In the data rows, the value 500 means zero.
Here is a table of points, one per row:
np.array([436, 506, 459, 387, 357, 304, 496, 490, 535, 474, 524, 462, 542,
          379, 278, 431, 564, 292, 575, 509, 656, 657, 541, 579, 488, 641,
          619, 619, 428, 506, 515, 326])
np.array([547, 695, 592, 614, 617, 449, 609, 512, 599, 291, 620, 205, 363,
          588, 665, 563, 480, 670, 724, 353, 476, 408, 739, 543, 510, 586,
          548, 467, 632, 417, 564, 316])
np.array([495, 501, 712, 641, 518, 547, 525, 435, 450, 620, 370, 591, 438,
          550, 761, 562, 519, 466, 313, 502, 436, 817, 466, 473, 600, 609,
          453, 656, 531, 377, 513, 452])
np.array([666, 423, 595, 524, 373, 531, 418, 794, 244, 504, 595, 460, 552,
          459, 645, 150, 536, 348, 508, 457, 520, 424, 496, 387, 572, 512,
          488, 379, 570, 310, 536, 407])
np.array([433, 413, 499, 488, 470, 569, 475, 301, 441, 425, 427, 379, 503,
          645, 314, 272, 485, 551, 533, 321, 677, 594, 495, 460, 621, 707,
          415, 604, 447, 616, 611, 424])
np.array([578, 264, 638, 501, 477, 443, 551, 500, 613, 557, 414, 555, 392,
          506, 375, 500, 598, 445, 584, 754, 627, 228, 584, 554, 565, 485,
          859, 588, 616, 542, 464, 545])
np.array([391, 473, 498, 747, 557, 521, 241, 391, 368, 619, 480, 496, 382,
          426, 429, 511, 450, 598, 584, 495, 376, 420, 268, 452, 487, 489,
          656, 418, 457, 485, 479, 656])
np.array([551, 454, 616, 234, 438, 418, 477, 615, 517, 534, 502, 250, 401,
          436, 478, 436, 474, 523, 533, 550, 367, 564, 412, 724, 474, 478,
          640, 523, 561, 593, 709, 568])
np.array([602, 461, 631, 588, 405, 362, 512, 547, 474, 422, 400, 406, 743,
          358, 406, 709, 650, 476, 411, 391, 473, 503, 499, 375, 544, 529,
          743, 507, 393, 479, 162, 490])
np.array([557, 475, 445, 456, 610, 340, 445, 477, 513, 526, 504, 556, 535,
          494, 642, 382, 383, 521, 506, 620, 570, 506, 453, 371, 508, 652,
          476, 523, 613, 483, 643, 673])
np.array([509, 486, 456, 629, 525, 478, 404, 531, 278, 467, 483, 481, 529,
          500, 525, 528, 417, 481, 504, 657, 585, 590, 549, 620, 519, 540,
          429, 450, 495, 535, 498, 530])
np.array([510, 236, 457, 261, 544, 662, 618, 427, 495, 699, 635, 493, 265,
          353, 629, 552, 308, 600, 322, 468, 598, 300, 535, 465, 644, 516,
          440, 485, 352, 218, 174, 537])
np.array([370, 392, 417, 354, 702, 552, 493, 595, 637, 574, 351, 271, 667,
          496, 437, 745, 540, 184, 516, 548, 408, 257, 398, 426, 217, 832,
          357, 409, 405, 563, 635, 593])
np.array([365, 677, 510, 440, 565, 415, 468, 385, 449, 535, 551, 395, 641,
          458, 454, 486, 327, 437, 438, 536, 377, 498, 520, 622, 629, 441,
          501, 410, 655, 540, 467, 626])
np.array([343, 548, 480, 453, 412, 513, 567, 591, 540, 480, 480, 750, 550,
          457, 590, 396, 331, 427, 611, 355, 489, 313, 403, 847, 174, 483,
          569, 809, 426, 250, 442, 481])
np.array([422, 755, 421, 407, 488, 409, 437, 585, 835, 492, 214, 541, 582,
          409, 529, 210, 544, 901, 274, 570, 548, 482, 469, 505, 561, 742,
          506, 436, 452, 665, 308, 336])
np.array([465, 479, 585, 464, 519, 539, 503, 486, 474, 404, 620, 562, 534,
          205, 568, 504, 554, 555, 618, 696, 585, 678, 299, 376, 354, 496,
          369, 452, 546, 551, 435, 555])
np.array([461, 418, 370, 475, 449, 573, 583, 452, 364, 496, 437, 397, 597,
          570, 743, 498, 551, 449, 511, 610, 618, 610, 537, 588, 489, 501,
          526, 411, 360, 475, 430, 453])
np.array([461, 454, 542, 450, 386, 569, 515, 456, 302, 399, 402, 462, 607,
          628, 485, 483, 441, 598, 381, 382, 423, 598, 447, 419, 229, 484,
          745, 476, 582, 623, 459, 496])
np.array([436, 618, 409, 683, 450, 550, 502, 396, 502, 486, 543, 492, 438,
          473, 535, 529, 524, 343, 670, 399, 580, 498, 512, 526, 548, 608,
          391, 404, 567, 528, 461, 505])
np.array([596, 700, 581, 529, 817, 485, 428, 734, 268, 470, 443, 467, 352,
          302, 468, 720, 753, 598, 472, 383, 643, 471, 539, 509, 352, 478,
          592, 560, 455, 412, 432, 569])
np.array([505, 719, 630, 452, 539, 393, 662, 470, 679, 345, 585, 529, 251,
          715, 710, 371, 468, 372, 621, 436, 631, 343, 346, 178, 590, 439,
          384, 496, 486, 575, 417, 663])
np.array([414, 498, 421, 384, 0, 562, 247, 560, 549, 539, 411, 609, 301,
          599, 565, 786, 476, 629, 601, 568, 375, 240, 610, 467, 420, 433,
          302, 507, 506, 456, 350, 466])
np.array([602, 414, 324, 817, 451, 375, 607, 674, 613, 494, 634, 380, 382,
          494, 523, 504, 456, 555, 79, 527, 292, 403, 552, 469, 554, 498,
          471, 837, 505, 567, 558, 554])
np.array([330, 500, 609, 655, 547, 597, 467, 672, 532, 299, 475, 767, 639,
          530, 445, 569, 372, 511, 360, 495, 780, 382, 520, 717, 578, 456,
          487, 324, 500, 606, 661, 647])
np.array([733, 487, 595, 365, 633, 608, 138, 457, 490, 677, 481, 487, 637,
          686, 607, 597, 590, 516, 516, 425, 500, 473, 562, 523, 670, 458,
          593, 586, 501, 528, 510, 568])
np.array([377, 493, 759, 550, 453, 648, 621, 701, 496, 577, 529, 538, 681,
          659, 305, 200, 804, 435, 540, 476, 206, 556, 475, 502, 604, 488,
          382, 459, 348, 301, 390, 491])
np.array([595, 503, 505, 443, 474, 388, 296, 386, 716, 484, 606, 508, 549,
          488, 609, 570, 593, 464, 332, 510, 608, 596, 426, 679, 559, 409,
          335, 409, 459, 341, 544, 497])
np.array([492, 548, 308, 467, 642, 539, 432, 481, 397, 515, 344, 636, 449,
          493, 553, 530, 455, 526, 519, 495, 507, 602, 641, 475, 564, 472,
          463, 445, 530, 537, 515, 415])
np.array([797, 607, 455, 618, 514, 697, 621, 315, 399, 514, 606, 602, 459,
          642, 431, 592, 527, 427, 343, 615, 338, 298, 229, 624, 464, 723,
          393, 391, 398, 658, 624, 163])
np.array([344, 439, 739, 723, 534, 427, 437, 342, 474, 800, 516, 422, 528,
          432, 419, 300, 53, 539, 410, 375, 472, 459, 845, 322, 417, 362,
          325, 448, 322, 687, 611, 259])
np.array([428, 542, 374, 432, 619, 398, 425, 623, 408, 646, 544, 451, 502,
          789, 492, 474, 601, 528, 434, 581, 610, 555, 406, 539, 457, 327,
          375, 621, 640, 501, 300, 401])
np.array([832, 668, 415, 431, 617, 632, 484, 545, 561, 211, 376, 531, 531,
          506, 412, 489, 285, 397, 689, 767, 290, 565, 609, 417, 486, 305,
          561, 554, 190, 528, 434, 504])
np.array([505, 524, 399, 586, 477, 628, 394, 382, 550, 393, 591, 453, 544,
          580, 655, 450, 563, 502, 305, 395, 397, 612, 630, 445, 390, 438,
          570, 544, 522, 345, 576, 737])
np.array([565, 448, 466, 611, 654, 485, 526, 546, 627, 607, 668, 614, 623,
          715, 526, 498, 647, 765, 654, 471, 530, 575, 654, 440, 336, 566,
          561, 454, 525, 360, 491, 522])
np.array([392, 495, 245, 502, 553, 534, 672, 350, 450, 645, 347, 551, 809,
          344, 544, 510, 606, 552, 671, 456, 553, 340, 408, 379, 643, 205,
          544, 541, 450, 553, 839, 338])
np.array([462, 507, 478, 625, 444, 299, 713, 439, 514, 521, 328, 459, 471,
          623, 318, 549, 277, 513, 695, 475, 502, 643, 364, 589, 568, 552,
          572, 440, 491, 535, 466, 627])
There is one direction along which these points spread out most. Take the direction at right angles to it along which they spread out most. Go by this last direction. Where along it does each point below lie, from 0 to 99? 50 is the average, and the first point above lies past it. One standard deviation of the points above along it is 16.
np.array([272, 316, 598, 564, 504, 631, 506, 440, 620, 331, 594, 527, 440,
          577, 438, 545, 403, 295, 496, 631, 472, 677, 524, 559, 511, 524,
          618, 471, 750, 567, 427, 330]) ~ 54
np.array([538, 230, 489, 551, 578, 464, 521, 409, 511, 452, 399, 566, 330,
          234, 575, 325, 751, 469, 585, 354, 294, 534, 536, 663, 554, 490,
          407, 538, 521, 799, 391, 649]) ~ 52
np.array([801, 665, 547, 506, 465, 673, 642, 247, 416, 597, 335, 620, 485,
          425, 203, 539, 636, 423, 374, 687, 510, 412, 657, 439, 302, 399,
          378, 452, 837, 273, 530, 583]) ~ 56
np.array([384, 429, 539, 223, 453, 463, 547, 345, 313, 410, 776, 603, 575,
          530, 422, 707, 559, 683, 481, 546, 553, 406, 571, 439, 574, 602,
          440, 767, 365, 524, 475, 630]) ~ 49
np.array([550, 417, 326, 468, 490, 604, 437, 564, 613, 451, 583, 366, 490,
          466, 390, 563, 538, 506, 495, 450, 643, 553, 379, 486, 473, 407,
          615, 457, 442, 533, 524, 448]) ~ 62
np.array([490, 424, 431, 359, 620, 287, 511, 629, 541, 289, 503, 695, 469,
          530, 439, 600, 465, 475, 499, 269, 301, 501, 502, 332, 605, 385,
          409, 341, 651, 320, 569, 321]) ~ 47
np.array([388, 613, 412, 412, 366, 357, 566, 485, 501, 578, 610, 562, 272,
          492, 476, 495, 613, 513, 476, 544, 465, 585, 485, 519, 481, 410,
          653, 220, 311, 433, 693, 578]) ~ 53
np.array([432, 448, 642, 491, 382, 458, 650, 421, 531, 343, 371, 273, 470,
          462, 471, 391, 443, 597, 558, 474, 593, 493, 486, 610, 548, 382,
          423, 621, 540, 576, 684, 522]) ~ 53
np.array([635, 556, 447, 448, 508, 461, 675, 645, 586, 693, 726, 578, 494,
          411, 579, 586, 443, 394, 491, 433, 639, 607, 406, 560, 427, 415,
          396, 442, 547, 764, 463, 592]) ~ 52
np.array([443, 583, 434, 491, 422, 664, 435, 673, 514, 613, 569, 503, 505,
          388, 434, 591, 447, 455, 688, 490, 411, 672, 518, 304, 638, 545,
          525, 553, 620, 468, 523, 456]) ~ 52
